In the rows, zero is written as 128.
The rows of A fall into a few groups, which share some directions, and each row is roughly a mix of its group's hidden directions.
A (105 x 10):
[[108 119 141 139 172 130 112 124 144  66]
 [143 115 160 108 139 163  89 107 118 171]
 [162 105 149 175 148 134 124 159 149 159]
 [107 136 130 107 158  60 111 125 125 144]
 [146 114 155 114 103  91 125  70 119 118]
 [121 144 150 164 146  76 147 163 142 116]
 [133 129 114  92 159 141  72 159 111 120]
 [ 71 114 121 130 117 150 135 117 125  75]
 [145  95 121 188 164 128 128 140 127 153]
 [114 148 169  95 102 122 154 110 172 122]
 [112  95  93 169 144 142  87 108 143 119]
 [153 125  78 163 137 105 132 105 138  88]
 [110 119 107 107  96  87 173 101 118 114]
 [107 151 104  82 130  86 102 116 117 100]
 [126 158 181 132 135 112 108 141 133 178]
 [172 141 154 164 140 153 136 140 120 173]
 [156 141 187 112 120 130 108 125 170 140]
 [142 154 147 171 176 130 111  97 109 135]
 [ 99  96 160 148 136 150 166 129 126 170]
 [147  91 137 132  68 159 135 149 136 140]
 [159 134 130 154  86 165 124  98  91 122]
 [112 101 102 171 171 101 112 104 133 138]
 [116 155 134  73 136  93 121 154  94 124]
 [128 154 110 131 181 130  98 156  90 138]
 [133 128 153 123  94 150 164 107 112 180]
 [ 99 127 108 102 108 105 180 103 106 107]
 [141 137 157 128 146 127 109  56 136 127]
 [120 110 108 127  61 117 144 119 164 124]
 [102 138  80 138 113 135 185 144 124 116]
 [142 132 169 139 124 153 154 152 171 164]
 [146 154 131 167 151 173  95 105 130 149]
 [135 157 164 172 124  89 158 119 131 108]
 [157 148 147 160 187 141 108 143 122 140]
 [ 95 131 132 113 164  81  98 144 142  97]
 [ 98 152 106 103 146 116 178  90 141 127]
 [117 127 132 130 101 187 163 116 115 163]
 [119 118 118 100 176 121  96  88 158 122]
 [126 163 139 106 168 143  88 148  92 139]
 [141 111 116 112  63 142 157  97 127 134]
 [106 106  97 106  71 109 142 111 141 109]
 [118 103 124 141 176  89  88 152 137 135]
 [122 147 127 147 165 177 105 164 101 132]
 [157 156 123 164 183 128 148 131 138 104]
 [144 135 170 128 155 102  95 159 155 158]
 [140 100 150 108 130 138  93  73 152 146]
 [139 130  88 125 125 143  96 151 167  83]
 [157 115 117 140  98 179 168 108 116 141]
 [137 138 132  91  63 155 106 125 124 128]
 [116 139 106 131 194 103 104 150 135 113]
 [126 107  90 120 107  80 165 118 118 100]
 [ 91 141 144 101 125  88 124  86 162 128]
 [ 96 110 160 127 156 150 152  99 105  89]
 [172 148 109 173 133 144  95 102 146 123]
 [113 145 148 132 143 104  98  92 125 184]
 [117 103 145 154 176 160 117 167 123 147]
 [139 121 154 159 176  93  91 126 147 134]
 [ 90 108 122 114  84  93 162 108 117 140]
 [163 104 120 125 155  73 159 126 133 149]
 [149 151 124 117 126 165  85 106  96  93]
 [110 123 163 116  89 163 169 129 144 153]
 [109 140 125 122 133 113 188  94 134 166]
 [118 102 113 101 121 141 118 194 130 154]
 [125 172 141  81 147 102  94 143 127 111]
 [117 129 154 102 135 106 153 111  78 167]
 [128 139 109 103 104  87 174  91 116 138]
 [133  95 104 129 132 179  81 107 138 122]
 [140 123 162 142 129 144 176 142 147 177]
 [160 139 103 121  76  98 103 120 136 158]
 [143 111 168 128 133 174  81 129 126 152]
 [118 131 171  93 154 102 114  97  93 117]
 [143 128  79 147 104 164 125  99  96 108]
 [126 146 184 154 113 170 130 110 119 152]
 [111 161 141 151 182 167 117 146 121 121]
 [114  87 123 117 109 146 154 105 156 177]
 [145  72 126 156  99 123 105 147 140 159]
 [147 111 155 140 123 166  70 111 137 108]
 [152 144 127 151 189 147 117 139  93 140]
 [117 157 111 116 188 111 117 164 107 132]
 [119 138  87 132 177 119 124 174 109 140]
 [116 136 117 185 151  93 159 128 147 110]
 [112 100 103  96 124  81 131 162 104 106]
 [143 100 166 152 121 124 139 146 137 187]
 [148  99 104 181 151 108 150 115 145 105]
 [150 132 139 168 112 146 142 151 174 164]
 [130 113 158 126 147 183  89 110 137 152]
 [107 105  96 108  73 101 148 116 142 116]
 [126 109 117 170 179  95 108 124 155 130]
 [108 141 101 159 120 102 174 128 146  88]
 [104 118 113 134  77 140 161 152 167 144]
 [144 128 124  95  98  68 129 139 153 105]
 [118  88 129 160 166 104 166 149 121 145]
 [184 131 154 117 152 126 142 144 149 169]
 [132 141 131 165 178 155 102 151 101 147]
 [136 107 108  82  96  90 127 103 137 100]
 [108 138  79 114 141 112 139 111 102  78]
 [152 127 115 171 173 159 147 154 107 119]
 [102  94 138  93 112 126 166 109 145  88]
 [125 145 100 116 133  73 142 111 137  81]
 [153 124 155 140 163  86 124 164 163 131]
 [126 150 130 148 187 142 120 166 109 152]
 [124 161 154  77  85 126 151 118 117 139]
 [ 99 104  91 129 165 153 139 147 142 169]
 [ 99 113  91 126 126 113 110 123 137  65]
 [159 119 105 195 146 108 133 127 143 135]
 [132 121 172 111 124 128 108 166 118 181]]

One row of each group comes first, with its name. Which group is each row after those in?
[134 172 112  93 150 104 123 136 122  78] => F
[137 162 145 165 127 178  89 130 121 137] => S
[117 141 114 175 170 121 123 174 127 109] => Q

[114 155 110 172 106 148  89 115  92 134] => S
[128 152 125  84 102  77 132 112 145 102] => F
[112  93 114 136 156 103  75 151 116 149] => F
[105 105 163 139 177 123 116 163 141 156] => F
[171 109 149 138 111 139 145 176 162 117] => F
[174 161 160 104  92 125 117 146 147 140] => F
[ 97 112 123  97 101  70 137 105 114 125] => S
[ 75 115 114 142 148 149 103  86 146 117] => F
[124 111 134 152 156  96 115 190 141 143] => Q
[156 117 160 162 171 141 161 138 152 143] => S
[ 97 140 148 165 174 138 154 150 154 140] => Q
